One vector is turned by the same rotation once a step. Each row is the vector after some number of steps, and that number follows the row.
The counts run from 0 to 716.
[ -9 -14  -5  16   4  16  -4  20 -19  18 -14 -33  30 -11 -40 -17  -1  34
  37   6   0  23  -4  32  10 -44 -41  22 -31 -21 -14 -21 -30   1   7  11
  15  34  33 -21 -21 -13  15  10  15  36   8  26  23  11   2   6 -26 -26
   8 -25  14 -17   6 -11  -7   7  19  28  15 -42  -4 -20  -3  -2  17 -14]
710
[-12   0 -28   7  -7  31  -3   7 -12   5 -17 -28  16   4 -46  -3 -11  33
  50  -1   1   2   3  22  19 -34 -29  18 -38 -16  -5  -4 -30  -1   2   6
   2  22  41 -11  -3   8  18  -2   9  24   1  23   5  10  17   4 -39 -17
   0 -27  15 -42  11 -10 -13   6  -2  38  23 -55 -10 -21  -1 -14  30  -4]
212
[-17   2 -20  11   2  23 -10  15 -11  19 -22 -33  23   9 -42 -14 -15  19
  23   8  12   4   3  19  19 -38 -45  19 -32 -25 -11  -1 -28  14   3   2
  13  29  41  -4 -26   0  19  21  16  15  17  32   7  21  17  17 -16 -12
   2 -17  25 -48  -3  -2 -40   8   5  27  22 -16 -11  -5   0  -8  39 -16]
312
[-13 -16 -15   3  -5  15  -3  11  -1  27 -13 -32  25  -2 -42  -9   1  41
  32  -9   6   5  -9  31  25 -38  -8   0 -37 -10  -6 -14 -45  12  12   0
   0  26  46 -13 -35  -5   6   8  10  34   9  21  20  10  12  21 -39 -14
  23 -25   0 -27   7  -1 -12  14   4  23  28 -37  -9 -27 -11  -8  27  10]
333
[-14  -2 -16  21  -5  18 -22  20 -19  18 -15 -24  32  -1 -42  -2 -16  30
  28  15  15  20   3  20  14 -40 -49  25 -22 -19  -9 -12 -17  23   0   8
  14  23  43 -13  -8  -3  34  13   8  13  16  30  11   8   9  11 -21 -17
   2 -24  28 -32  13  -8 -26   9   6  34  13 -41  -2   3   5 -15  20 -31]
446
[-23  -2 -12  -1  -1  13 -14  16 -18  10 -19 -30  11  -8 -38 -11   2  39
  32  -7   5  16   5  30   5 -41 -38  18 -16  -3  -5  -9 -29   7   3  -3
  10  26  43 -27 -28   5  40  20   1   8  19  23  12  13   0  10 -21 -29
   3 -28  17 -38  14   9 -25  13  26  35  11 -42   0  -9  -6  -7  26 -26]
537
[-18   0  -5  11   7  21  -2  20 -14   7 -21 -33  27  -7 -52 -18  -4  30
  28   2  10   4   7  44  10 -38 -54  19 -24 -20 -15 -12 -15   4   9   6
   5  34  36 -28 -29  -9  20  -2  14  21  15  21  13  14   7  -5 -23 -18
  -4 -23  24 -23  11  -7 -21  -1  15  24  26 -42 -10 -15  -5  -5  26 -22]
628
[-22  -8 -24   7   8  23  -6   4  -1  37 -17 -20   2   9 -38  -8  -5  42
  32   0   0  -1  -5  15  22 -36 -13  13 -40 -15  -2  -4 -42   5  13  -2
  -6  22  53 -10 -14   1   6  21   6  18   8  22  12  23  21  17 -39 -16
  17 -33   8 -42   6   5 -19  14   5  26  27 -31 -12 -11  -4 -11  31  17]
478
[-15  -4 -11  16   5  10 -13  18 -14  44 -15 -14  19  -2 -36   5 -20  54
  18   1  17  21   6  18  12 -33 -25  16 -26 -18  -5 -20 -45  30  11   4
   1  20  49 -13 -18 -16  13  23   1  18  14  20  14  14  -6  20 -36 -18
  22 -34  23 -25  12  10 -10  13   7  32  18 -35 -14   4   0 -14  17   5]
399
[-21   6 -14  16  11   9  -8  14  -3  25 -11 -14  21   1 -45   0 -15  50
  19   2  31  -2  15  27  10 -20 -27  15 -36  -9  -5 -13 -36  24   8   4
   0  20  41 -15 -30 -16   7  13  15  23   8  23   2  14  10  11 -43 -15
  17 -30  24 -31  15   8 -13   9  -1  18  28 -44 -22  -1 -15 -19  39  11]
558
[-27  -3 -13   7   1  25  -9  16  -7   7 -19 -29  14  -1 -55  -9 -13  29
  26  -1  16  -3   5  35  17 -38 -46  13 -10  -9  -7   0 -16  13   7  -3
   2  21  42 -23 -25   5  33   3   2   5  24  20   9  10  11  10 -18 -20
   0 -27  24 -37  13   8 -36   5   9  34  18 -40 -13  -8  -9  -8  31 -33]
627
[-12 -18 -27   7  -1  20 -15   4 -16  35 -20 -30  24   1 -31  -6  -4  37
  33   3  -7  18 -13   6  23 -48 -14  18 -39 -17  -4 -14 -45   9   7   8
   8  30  50  -9  -4   3  24  26   7  23   7  26  19  21  15  20 -28 -16
   9 -27   9 -36  -2  -6 -17  16   9  32  18 -30   3 -16   6  -9  16   1]
226
[-14 -12 -21  25   9  20 -13  13 -19  24 -22 -24  28  -6 -41 -13 -11  26
  29  18  -2  12  -8  20  18 -50 -38  24 -41 -26 -10 -17 -23   6   6  18
   0  29  45 -15  -2 -12  16  11  11  30   9  22  21  16  22   4 -27 -21
   2 -27  21 -26   8 -20 -11   5  15  19  17 -41  -1 -11   8  -9  15 -10]
487
[ -8   0  -4   6  -2  18  -5  18 -11  15 -21 -37  40  -4 -50 -15 -10  25
  19   1  25  -1  14  39  16 -27 -51  12 -31 -28 -12  -9 -24  16   8   3
  10  39  31 -16 -40 -14  18  -3  20  23  13  22   9   9   9   8 -22  -9
   2 -13  28 -28   6   0 -27   1   0  21  28 -34 -20 -20 -17  -1  33 -10]
76
[-20   1 -13   6   6  31   0  10  -3  28 -26 -25  20   3 -53 -10 -14  32
  22   4  19 -15   6  29  25 -28 -33   8 -34 -26  -5  -1 -26   8  13  -1
 -15  25  40 -18 -17 -13   3  -9  13  18  16  13   5  17  15   5 -34  -9
   6 -30  27 -31   4   5 -21  -1  -7  26  35 -39 -30 -12 -14  -6  28   6]
598
[-14 -13 -12  12   3  15  -9  16 -17  17 -18 -21  26 -13 -45 -14   1  42
  38   4  11   9  -2  38  15 -37 -30   8 -32 -15  -5 -18 -28   3   9  11
  -7  26  46 -24 -11 -11  15  -2   7  37   5  15  21   2  11  -1 -37 -18
   3 -30  13 -17  21  -9   5   7  10  22  19 -60  -8 -20  -5 -11  15  -3]
632
[-18  -3 -13  -8   3  24  -9   7 -13  31 -27 -30  12   1 -35 -19   0  31
  27  -3   6   5   3  22  13 -39 -36  25 -35 -19  -3  -2 -38   6  12   2
   8  32  45 -21 -21   6  30  20   9   8  16  18  11  26  10  10 -14 -17
  -4 -22  25 -53  -3   8 -36   9  16  30  22 -24  -9 -10  -4  -2  31  -4]
11
[-31  -4  -1   5  18   9  -8  18 -11  27 -24 -25  11  -9 -38 -21   5  40
  15  -2  11   3   8  37   5 -40 -32  19 -28 -12  -8 -10 -33   9  19   2
  -5  30  46 -27 -38 -12  18  20   9  19  25  16  19  25   8   9 -24 -19
   5 -27  18 -26   6  11 -22   5  25  16  24 -26 -12  -8  -9   0  30  -4]
62
[-14  -7  -9  -3   0  16 -12  13 -19  17 -22 -33  18 -14 -36 -14   8  44
  33  -5   3  19   4  36   1 -40 -36  21 -23  -7  -7 -13 -31   2   9   5
   9  30  42 -31 -21   2  37  11  -3  16  13  20  19   8  -3   4 -24 -23
   1 -30  15 -31   8   6 -13  10  25  35  12 -49   0 -15  -6  -6  16 -16]
66
[-19   1 -12   3   4  11 -11  16 -13  21 -13 -33  25  -1 -33  -7  -7  33
  21   0  16  16   5  25   9 -37 -37  18 -22 -12  -5  -9 -36  20   5  -2
  18  29  44 -13 -41  -3  31  31  12  11  20  32  10  20   4  27 -17 -17
  14 -22  18 -44  -6  10 -35  14  16  27  18 -10  -6  -5  -5  -6  36 -16]
574
[-32 -13 -15   3   9  23  -4  15   0  24 -18 -28   1  -1 -46 -18  -5  38
  27  -5   3  -7  -9  39  20 -44 -22   5 -19  -5  -8  -3 -33   6  17  -6
 -10  18  51 -20 -33  -1   9  16   4  18  24  20  18  20  14  16 -25 -18
  22 -33   6 -30  11  14 -28  12  13  23  26 -27 -10 -15  -6  -3  35  -7]
152
[-19  -2 -24  -1  -7  13 -16   9  -8  -3 -14 -27  21   0 -46  -1   1  36
  38  -8  20   1   9  31  14 -30 -28  14 -25   1   3  -2 -23  14   0  -4
   9  22  48 -18 -28  15  40  10  13  11   8  24   4   7  17  12 -33 -19
   1 -24  10 -44  18   3 -26  12   7  27  17 -49  -7 -16 -13 -18  41 -21]
78
[  1  -7 -20  14 -16  18 -15  15 -13  11 -14 -31  44  -2 -51   6 -12  33
  33   3  22   9   4  23  17 -33 -37   7 -27 -19  -5 -14 -22  25  -2   7
  11  23  41 -12  -8  -3  26  -4   9  22   6  24  12  -6  10  12 -35 -11
   6 -23  20 -28  15 -13 -17   6  -9  34  18 -57 -11 -15  -4 -12  16 -15]
120
[-20  -3 -24   9  -6  16 -20  13  -5   0 -14 -30  28   2 -49  -2  -8  29
  26   0  30  -3   7  32  18 -34 -36   6 -22  -3  -1  -2 -16  24   0   2
   5  22  46 -17 -30   7  35   4  16  12  10  25   4   7  25  15 -20 -14
   6 -21  14 -42  18  -3 -33  11  -2  22  17 -41  -8 -10 -16 -17  44 -24]
549
[ -4   5 -10   4  -5  23  -7   9 -11  16 -25 -39  39   2 -51 -11 -10  18
  26   0  22  -6   9  32  23 -28 -43  11 -34 -29 -11  -2 -20  12   4   2
   7  32  35 -16 -26  -5  23  -6  18  19  13  20   5  12  15   5 -18  -7
  -2 -14  28 -33   0  -5 -29   1  -7  28  31 -35 -22 -17 -15  -4  29  -9]
509
[ -6 -12  -7  19  -4   7  -7  23 -12  23  -6 -26  33 -10 -44   5 -15  49
  31  -3  15  20   4  31  14 -32 -29   6 -21 -15 -12 -23 -36  27   3   3
  11  23  38 -12 -31 -14  13   4   6  31  10  26  16  -7  -5  19 -43 -20
  25 -32  15 -12  14  -2  -7  12   0  32  20 -50 -11 -15  -6 -12  17  -7]
673
[-10 -11 -27   6   1  29 -13   4 -17  28 -23 -28  18   5 -38 -11  -4  27
  41  11  -5   9 -10  12  20 -45 -24  19 -41 -21  -4  -7 -35   3   4   9
   1  26  52 -11   6   7  24  17   5  20   8  21  18  16  20  11 -27 -15
   0 -30  16 -42   1 -11 -18  11   8  35  17 -39  -1 -13  11  -7  17  -3]
697
[-16   1 -31  14   0  16 -20  11 -13  12 -16 -25  26   3 -37  -2 -12  29
  33  11  14  12   6  12  15 -37 -36  22 -34 -14  -5  -6 -23  18  -2   8
  13  25  47  -6 -10   7  35  24  15  14   8  34   7  12  27  16 -25 -17
   0 -21  19 -47  14  -7 -25  12   5  29  11 -35  -1   3   2 -23  37 -17]
223
[-15 -11 -21  16  -5  15 -10  12   4  15 -14 -32  28   8 -51  -2 -13  29
  21   0  22  -7  -1  30  31 -31 -21  -2 -25 -10  -3  -2 -26  27   3  -4
   0  20  44  -6 -34  -1  13   4  15  19  10  27   6  10  25  25 -30  -8
  23 -24   9 -36  11   3 -32  10 -13  21  28 -29 -17 -20 -14 -16  40  -6]
34
[-23  -6 -21  -5   6  22 -18   7 -17  27 -29 -27   9  -1 -36 -20   4  35
  30  -1   6   6  -1  23  12 -49 -33  25 -35 -11  -2  -5 -36   3  13   4
   0  28  54 -23 -18   8  34  24   6   8  16  18  15  26  17   7 -17 -18
  -8 -26  18 -46   3   6 -30  11  22  27  15 -29  -1  -8  -1  -6  27 -10]
615
[-24   4  -7  21  12  13 -11  26 -10  17 -16 -24  17  -6 -48  -7 -20  34
  11   7  26   6  12  34  10 -33 -49  20 -14 -15 -13 -11 -21  27   8   2
   4  21  41 -18 -36 -13  19  14   9  14  26  25  12  12   5  13 -26 -22
  10 -23  28 -23  16  10 -27   5   7  22  22 -31 -15   6 -10 -11  33 -26]
665
